|  83 | 152 |
|  94 | 145 |
| 106 | 140 |
|  47 | 174 |
|  70 | 153 |
|
|  83 | 152 |
|  94 | 145 |
| 106 | 140 |

| 204 | 123 |
| 159 | 176 |
|  28 | 185 |
| 146 | 166 |
|
| 204 | 123 |
| 159 | 176 |
|  28 | 185 |

| 186 | 163 |  40 | 154 | 196 |
| 119 | 132 |  41 |  92 | 118 |
|  92 |  42 | 129 |  39 | 184 |
|  86 | 223 |  53 | 112 | 148 |
| 106 |  53 |  86 |  44 | 212 |
|
| 186 | 163 |
| 119 | 132 |
|  92 |  42 |

| 171 | 157 |
| 130 | 128 |
|  34 | 152 |
| 176 | 172 |
| 140 | 161 |
|
| 171 | 157 |
| 130 | 128 |
|  34 | 152 |

| 159 | 166 | 166 | 148 | 104 |
| 106 | 203 | 194 |  88 |  92 |
| 167 | 113 | 117 | 171 |  86 |
|
| 159 | 166 |
| 106 | 203 |
| 167 | 113 |

| 110 |  71 | 128 | 189 |  52 |
| 110 |  71 | 128 | 192 |  35 |
| 112 |  71 | 128 | 130 | 178 |
| 105 |  71 | 128 | 164 |  78 |
| 166 |  71 | 128 | 133 | 118 |
|
| 110 |  71 |
| 110 |  71 |
| 112 |  71 |

|  76 |  64 | 189 |
| 192 | 191 |  52 |
| 184 | 169 |  73 |
| 175 | 166 |  80 |
| 159 | 173 |  83 |
|
|  76 |  64 |
| 192 | 191 |
| 184 | 169 |

| 127 | 129 | 120 | 140 |
| 218 | 109 | 107 | 122 |
| 126 | 130 | 137 | 100 |
| 125 | 138 | 141 | 127 |
| 131 | 152 | 143 | 141 |
|
| 127 | 129 |
| 218 | 109 |
| 126 | 130 |
